Where one turn sends some rows of the set: a few examples, then the rows asked
siz: [  4 -28  14 -10  15 -39   7 -35  -8 -24 -26  -4   6 -20  -3  14  32  -9
  41  -9 -24  -5  -7  20 -14 -37  -7   0]
sefis: [-42 -14  12   5  12   3  -8  23  50 -12  20  39  25  22   3  -3  -7   0
  26 -42 -18   8 -13  31 -22 -12  -3 -22]
fomi: [-11 -36  19   9  27   0   9 -22   7 -44  -1  -9   8 -13  -8 -26  50  32
   6 -36  30 -42   2  17 -27  15 -10 -32]
Nati: [  8   8  21   1  39  32 -31 -10   7  -9  -4  -3 -19 -11  14 -25   4 -14
  -5 -18 -12  -5 -36   5   7  -5 -48   1]
Nugav: [-14  11  -5  19   1  -8 -28   3  26 -11 -25   4 -18 -12  37 -20  18  -8
   1  -2 -40  -4  14  26 -13  -4   6  39]
lep: [  9 -19  13  12   8 -32   5   9  -8 -50 -38  -6  20 -20  22  -8  37 -15
   5  -4   8 -19 -28 -11 -51 -24   3  -3]
kad: [  5   2   6  22  15  -5 -61   0  -2 -24  -6  29   3   6 -10 -35  29   2
  -4 -22 -23  -2 -12  30  16 -32  -9   3]
bof: [  8 -16  25  13  -3   9  35  10  35  15  11   0 -27  29 -15  -2 -23  14
  12 -34   7 -31 -18  23  -3   0  -2  -3]
kaga: [  5 -41  16  13   0 -21 -12   2  -7 -18 -38 -26  -2 -14   8  -1  43  20
  -5 -30  25 -20  11 -15  11  14  23  -1]
Sune: [ -6  -6  -1   5  30  27   9  -3   0 -24   8   7 -18   2  23 -19   3   8
  20 -39 -29  -9 -20  -4 -60 -20 -30  16]
pov: [-26 -34  14  -9  -4   0 -25 -20 -19 -27  -2 -25  26 -26   2  29 -13   5
   8 -18   9  22  10 -16  -1  12   7 -13]
povad: [-16 -33  -6  26  -4  12   7  15  26 -16  -6   5   6 -13  19  -5 -32  21
 -16 -22 -10 -63 -40  21 -42 -34  31 -14]
kada: [-29   4  13  -1  11  16 -11  42  22 -19   0  16  -1  17  33  27 -36  -6
  11 -12 -12  -4  -6   0  -4 -13 -12  -5]
Nuv: [ -2  -7  39   8  13   8 -58  16   9 -19  -9  11  -2   3   1 -13  18  -4
   0 -53   9 -25 -48  35 -33 -20 -24   0]
Mot: [-13  -9  -5  15   8 -28  10 -48  10  -9   1 -19  30 -39   2  -6  -3 -20
  10  15  -6 -29 -19  32 -18  -1  31 -17]
suvub: [ 18  -9 -28  16  11   5  20  28  11  -6  15   1  -3  34  -3 -13  -4   9
  -4 -25   9 -27   6  -8  13   6   6  21]
Lebu: [ 15 -32 -19   3  17  -2 -15   2  29  -7  10   3  -5 -25   1 -14 -41  -5
 -30 -58   0 -29 -51  10 -15  -3  -3 -29]
zor: [ -3  -7 -43  -8   7   4 -23  -8  17 -32   0  -1  -5 -30  -8   1 -24   0
 -29 -22  -1 -36 -26  32  43   1   1  -2]
bet: [-41 -24  35   0  15  11  -2 -10   2 -35  14 -14  15 -43   5   2   9   3
   3 -30 -17 -10 -10  30 -21  15  27 -60]
Mef: [  0 -43 -13   7 -31  -7 -18   2  12 -30  -1  25  15 -21 -37 -22 -21  20
 -24 -35  12 -21 -41  43   2 -16  -9  -7]
Vufi: [-32   4  26  11 -11   8 -11   0  30 -16 -33  27 -10   2 -12  -2  43  42
  12 -33  -5 -12 -36  16 -27 -33  -3  15]
topa: [-23 -52 -42  13 -13  -3  -8 -26  28   7  -1  22  33  -9 -18  -5 -10  27
  -1 -12  -7 -17   0  17  -5 -26   7  28]
mefi: [ -8 -13 -27   5   0  53  21 -16  22 -19   3  -4 -17 -30  -3  14 -15 -15
 -21 -23  -4  -9 -22  16  -8  11  25  21]
gez: [-11 -15  -3  22  -7  -5  10  27  38  -6  15  17   0  22 -11 -24  10  17
  -3 -20  17 -57  11  50 -11  12   2  14]
vef: [-41 -50  12  12   7 -11 -19  14  -7 -19  -8  10  40 -41  11 -13  23  27
 -19  -9   6 -23  10 -14 -17   2  -1 -36]
vup: [ -7 -17   7  16 -12 -19   7 -24 -29 -15 -17   4  16 -32 -27  37   1   2
  -5  -3  21 -28 -28  -5 -23 -29  29  -6]
zopa: [-39  -8  -1  10  -5  23   7  47  26 -22   1  48  15  -3   5  -7  17  -2
  -5 -11 -10  12   0   5  11   2 -11   6]
duzug: [-14 -44 -16   5  19  -8  28 -10 -18  -8  11  -2  36 -54  -7  -6  22 -24
  -5 -16   5 -38 -31  -2 -41   1   3  -1]
fiki: [ -5  -2  11   0  33 -10  15 -31  19 -31 -22  12 -11 -47   4   4  50 -31
   1  -9   4 -13  -8  19 -46  -1  -7 -17]
Fafa: [ 16 -43  33  11  19 -12  -2 -31 -12 -25   0 -30 -20 -12  13  -8  -8   3
  18 -28  -8 -19  29  23 -17  15   1 -27]

mefi moves to Sune
sefis moves to gez
And these:
fomi moves to vef
Mef moves to kad
lep moves to vup

